In the data rows, the value 50 means zero.
Here are some points:
[44 44 50 44 44 44 44 47 47 47 53 50]
[41 44 44 53 44 44 44 44 50 44 44 56]
[62 77 62 71 65 62 65 44 50 50 47 53]
[47 50 29 26 47 38 47 50 38 35 35 44]
[50 44 44 41 53 56 53 47 47 50 47 50]
[56 44 44 68 65 68 62 44 50 53 47 71]
[44 59 44 47 44 56 50 59 47 50 47 77]
[44 44 68 41 41 44 56 47 68 44 47 47]
[44 65 47 59 44 44 41 44 50 44 44 50]
[50 53 44 47 47 50 41 53 47 53 44 56]
[44 26 56 44 47 50 44 62 53 56 59 29]
[47 47 44 50 44 44 47 53 56 47 44 47]
[53 47 53 47 59 56 56 50 50 62 65 44]
[71 47 47 59 71 65 68 44 32 68 56 68]
[56 62 44 50 44 56 47 71 47 59 44 62]
[47 44 47 41 44 44 47 47 47 53 56 59]
[53 47 44 44 47 44 50 53 53 50 47 53]
[44 44 44 53 47 44 44 44 50 44 44 56]
[44 47 44 59 44 44 41 44 47 44 41 53]
[71 41 32 23 71 59 68 59 47 74 71 38]
[74 59 44 59 68 74 68 53 32 68 44 62]
[44 53 47 44 44 44 44 56 50 53 62 50]
[44 56 44 65 44 44 41 41 47 44 44 59]
[50 47 53 47 44 50 47 44 47 53 44 56]
[47 56 44 47 44 41 41 47 47 44 47 50]
[41 41 44 41 44 41 44 47 44 41 44 44]
[53 50 47 44 47 44 50 47 47 62 65 59]
[80 38 47 59 89 83 89 47 53 80 74 56]
[44 56 44 44 44 47 47 68 59 44 44 47]
[44 53 44 53 44 41 41 44 47 41 44 53]
[50 47 44 44 44 41 50 62 59 50 47 44]
[50 59 50 62 50 47 47 44 47 44 47 50]
[53 41 29 26 47 41 47 59 41 50 47 50]
[53 50 44 44 44 47 47 50 44 53 47 53]
[47 41 44 50 44 41 47 50 50 44 44 44]
[65 56 44 77 71 65 68 29 32 56 41 65]
Then 25 other points, each followed by its number:
[44 50 53 50 44 44 44 44 47 41 44 56] 0
[44 41 44 44 44 41 44 44 47 44 41 47] 1
[47 50 53 50 47 44 44 71 71 50 62 47] 2
[68 92 56 80 74 71 71 44 53 53 50 53] 3
[50 50 44 44 53 50 50 59 62 50 56 47] 4
[65 59 47 56 68 68 71 47 35 65 59 59] 5
[53 41 56 47 56 56 56 47 50 56 62 41] 6
[74 53 44 53 62 71 62 62 50 68 47 62] 7
[59 35 65 68 83 74 83 68 99 38 53 53] 8
[50 47 44 44 44 44 53 59 59 47 50 59] 9
[44 47 50 53 44 44 44 44 47 44 44 53] 10
[50 29 56 41 47 47 47 65 65 56 56 29] 11
[44 53 44 53 44 41 41 44 47 41 41 47] 12
[44 47 44 44 44 44 44 47 47 47 44 50] 13
[62 53 47 56 68 68 65 44 32 62 47 53] 14
[53 29 56 38 47 47 50 65 62 62 59 35] 15
[47 47 50 44 44 47 50 71 71 62 86 68] 16
[62 53 47 50 44 44 50 59 50 68 62 47] 17
[53 74 50 62 56 53 56 44 47 47 44 53] 18
[44 56 53 56 41 44 44 47 44 41 44 50] 19
[44 56 44 65 44 41 41 41 50 41 44 59] 20
[32 53 65 53 32 23 29 32 35 26 38 23] 21
[44 53 35 38 47 38 47 44 38 32 32 38] 22
[65 47 44 47 65 71 65 53 47 62 50 59] 23
[47 59 44 47 44 47 44 62 44 47 44 50] 24
Which of these numbered points is nearest to each point below, ignoring the 2 directions in which the first points spread most? Its number follows each.
[44 50 56 47 44 47 44 56 50 53 59 47] > 19
[44 50 29 41 47 38 44 44 38 32 29 41] > 22
[56 56 68 50 32 29 47 41 41 68 77 35] > 17
[62 44 59 50 59 56 62 44 47 50 47 47] > 0
[56 53 47 47 47 56 47 59 50 65 62 74] > 9
[53 77 50 65 53 53 53 44 47 44 44 53] > 18
[71 50 44 47 68 74 68 53 47 65 47 56] > 23
[53 71 56 65 56 53 53 44 47 47 44 50] > 18
[74 71 50 80 80 77 80 32 32 59 44 59] > 12
[65 47 44 47 62 68 59 56 47 62 47 56] > 23
[47 53 44 44 44 50 44 59 47 50 47 56] > 24
[62 56 44 50 44 62 44 62 47 68 47 74] > 7
[47 44 44 44 44 53 44 50 44 47 44 59] > 23
